In the rows, zero is written as 128.
One turn sends every row of this set to another row. A few are shown first. Where does it send the rows asked after them?
Pimu: [155  89 126 126 130 141 119 158  91 123 125 135 127 106 155  99 112  93
 136 145 126 103 116 129]
Nata: [141  94 129 139 119 146 114 139  91 138 122 141 135 110 164 100 106  83
 117 150 119  92 115 133]
gane: [166 102 134 151 100 140 107 137  94 123 131 140 149 109 184 126 120 102
 119 129 111  91 122 144]
garer: [143  98 122 117 125 130 128 154  99 130 117 130 132 124 153 116  99  98
 129 145 108 104 108 140]
Tum: [136 144 117 115  93 142 104 129 142 119 132 137 153 109 153 119 118  83
 115 135 113 144 140  95]
Nuka: [149 103 134 119 100 139 121 145  97 122 106 125 130 113 187 130 117 100
 130 134 108  91 121 144]
Zovak: [169  99 136 133 106 144 116 150  92 111 121 134 131  97 188 119 122 102
 137 128 124  92 129 137]
mimu: [144  91 132 155 122 115 125 132  99 119 139 145 146 117 164 111  97 106
 127 123 109 104 112 129]
Rom: [113 143 119 126 103 147 121 124 128 123 118 145 128  97 162 126 136 100
 127 111 120 144 142  92]
Nes: [122 129 116 131  93 135 112 133 107 118 113 172 115  86 168 128 132  81
 120 120 120 146 142  97]
tib: [134 130 107 141 119 162 124 133 139 122 108 149 135  93 156 130 131 104
 103 130 110 153 145  98]
faluk: [150  97 124 142 119 121 138 148  99 110 113 144 137 115 176 135 100 118
 125 122  96 108 114 143]
domor: [133 136 106 139 107 148 115 140 133 113 121 159 155 103 151 129 119  91
  97 133 103 155 128  95]
rok: [144 153 107 123 107 148 115 134 144 127 130 142 140 103 147 128 121 107
 125 129 120 144 150 105]
Labop: [157 109 108 138 108 139 106 143 129 116 122 160 131  94 150 136 133  90
 102 137 105 164 146 105]
Mube: [151 133 112 115  93 121 106 129 135 122 137 152 125  97 154 120 108  85
 131 133 124 144 161 103]
Bugu: [119 146 120 134  89 144 117 123 130 109 113 156 146  94 177 125 117  88
 109 121 110 140 138  91]
vugu: [159  90 126 151 130 121 132 152  93 103 128 150 133 102 169 117 106 114
 138 119 115 110 118 130]

rok goes to Rom
Tum goes to Bugu
Mube goes to Nes
Where do these go?
Nata goes to gane
faluk goes to garer
Pimu goes to Zovak

One turn sends every row of this set to another row. A few are shown first. Where does it send the rows asked after them?
Seri: [121 123 123 126 116 134 140 123 113 120 138 158 125 125 116 141  92 105
 101 109 126]
besiz: [114 119 135 121 147 115 139 139 110 109 131 145 137 148 120 133  97 130
 117 129 107]
gesol: [123 123 132 118  99 137 138 138 107 135 111 111 151 133 146 137 117 117
 108 122 107]
Tud: [113 119 129 122 130 163 132 113 118 146 120 153 144 129 122 129 118 142
  97 136 140]
nev: [113 120 136 134 120 162 118 129 144 125 133 143 121  97 143 126 152 117
 123 127 123]
kis: [124 108 122 112 126 132 136 112 140 118 115 164 114 109 131 133 125 124
 118 144 107]
vib: [124 123 137 124 128 119 130 135 121 135 117 126 108 108 134 135 134 129
 158 160 124]
nok: [140 134 116 132 104 148 126 115 106 143 135 125 148 128 116 125 116 114
 135 132 153]
Rovon: [131 133 137 125 110 110 137 139 123 126 145 127 115 103 139 135 140 129
 110 160 106]
rafe: [118 121 139 116 127 137 139 137  95 112 131 133 161 130 129 119 123 123
 118 108 108]
digom: [111 138 136  99 153 131 139 120 117 125 128 144 114 102 129 135 113 129
 106 141 131]
pese: [116 105 159 130 110 128 126 118 124 129 133 133 133  99 119 135  97 138
  97 136 117]
Kipin: [108 114 141 155 128 116 129 136 139 125 144 143 113 116 107 148 142 122
 128 134 155]
sini: [133 134 122 123 113 135 141 128 113 143 136 129 125 132 137 154  94 116
  98 133 103]
mut: [133  97 131 123 128 121 139 125 121 113 122 145 144 131 109 136 148 127
 152 117 140]
zase: [146 128 130 150  91 137 136 144 132 126 133 114 122 116 124 137 145 113
 135 110 129]
rakuv: [108 107 109 123 128 148 139 121 120 119 126 128 129 116 135 103 113 121
 139 122 141]
muto: [128 133 139 110 132 119 114 126 123 136 119 130 132 120 128 140 167 139
 140 145 136]
risup: [130 127 138 147 112 117 129 140 157 127 122 129 109 126 119 161 137 126
  94 136 117]
sobos: [130 126 143 133 140 149 126 128 125 131  99 114 163 144 117 141 119 125
 140 132 125]
sura: [133 136 162 139 123 138 131 145 114 133 150 108 145 120 133 146 104 124
 129 144 125]
Seg: [116 123 115 139 108 136 132 136 119 122 123 143 142 153 118 125 114 125
 106  93 137]
maref: [136 104 122 133 109 158 110 123 147 143 126 122 110 122 133 146 146 123
 130 128 131]
moma: [113 125 137 127 118 118 131 141 119 125 134  96 153 129 137 133 137 122
 132 126 159]
sem: [138 124 134 146 130 139 128 126 139 147 132 130 102 118 106 170 141 119
 131 127 139]
Miv: [138 146 121 129 110 119 121 139 111 128 130 113 145 156 113 138 130 122
 102 111 126]
nop: [129 135 135 118 122  98 123 139 115 116 120 123 131 146 112 151 105 109
 106 138 118]
Dapo: [134 123 116 129 128 167 146 134 129 125 126 156 125 131 135 130 140 123
 145 115 133]
kasun: [131 154 140 151 102 116 123 125 138 137 111 124 130 123 114 139  96 129
 127 123 135]
rusez: [130 108 126 122 144 127 127 130 136 114 152 158 117 139 112 148 141 125
 108 147 135]
Dure: [127 130 136 118 124  98 129 119 132 141 129 100 127 115 134 144 114 152
 115 137 115]
zaro: [130 147 119 139 120 147 133 119 141 139 119 102 139 117 135 130 128 130
 127  97 121]
rufu: [122  96 121 127 140 125 121 119 142 118 137 122 102 130 106 139 100 129
 106 128 134]
kore: [115 122 131 128 162 140 139 118 127 122 128 131 147 130 102 140 136 130
 121 102 147]
ramut: [128 108 133 120 133 140 103 120 119 105 123 129 141 132  95 107 121 123
 114 137 127]
leme: [127 137 145 139 116 118 153 151 124 136 115 121 142 128 138 143 154 144
 140 128 127]
seto: [120 151 145 137 133 132 110 143 131 118 139 141 117 132 112 122 107 141
  95 140 132]
Mero: [114 127 137 144 137 138 138 126 137 129 131 142 111  92 132 126 132 134
 143 137 101]
Kote: [112 111 134 139 129 111 114 122 142 128 137 139 135 126 116 129 161 152
 128 130 138]
Pul: [127 147 138 123 119 136 117 142 141 126 135 105 108 116 135 152 116 107
  97 130 142]

Kote goes to maref
nop goes to Seri
Where do these go?
zase goes to Rovon
sobos goes to kasun
digom goes to kore

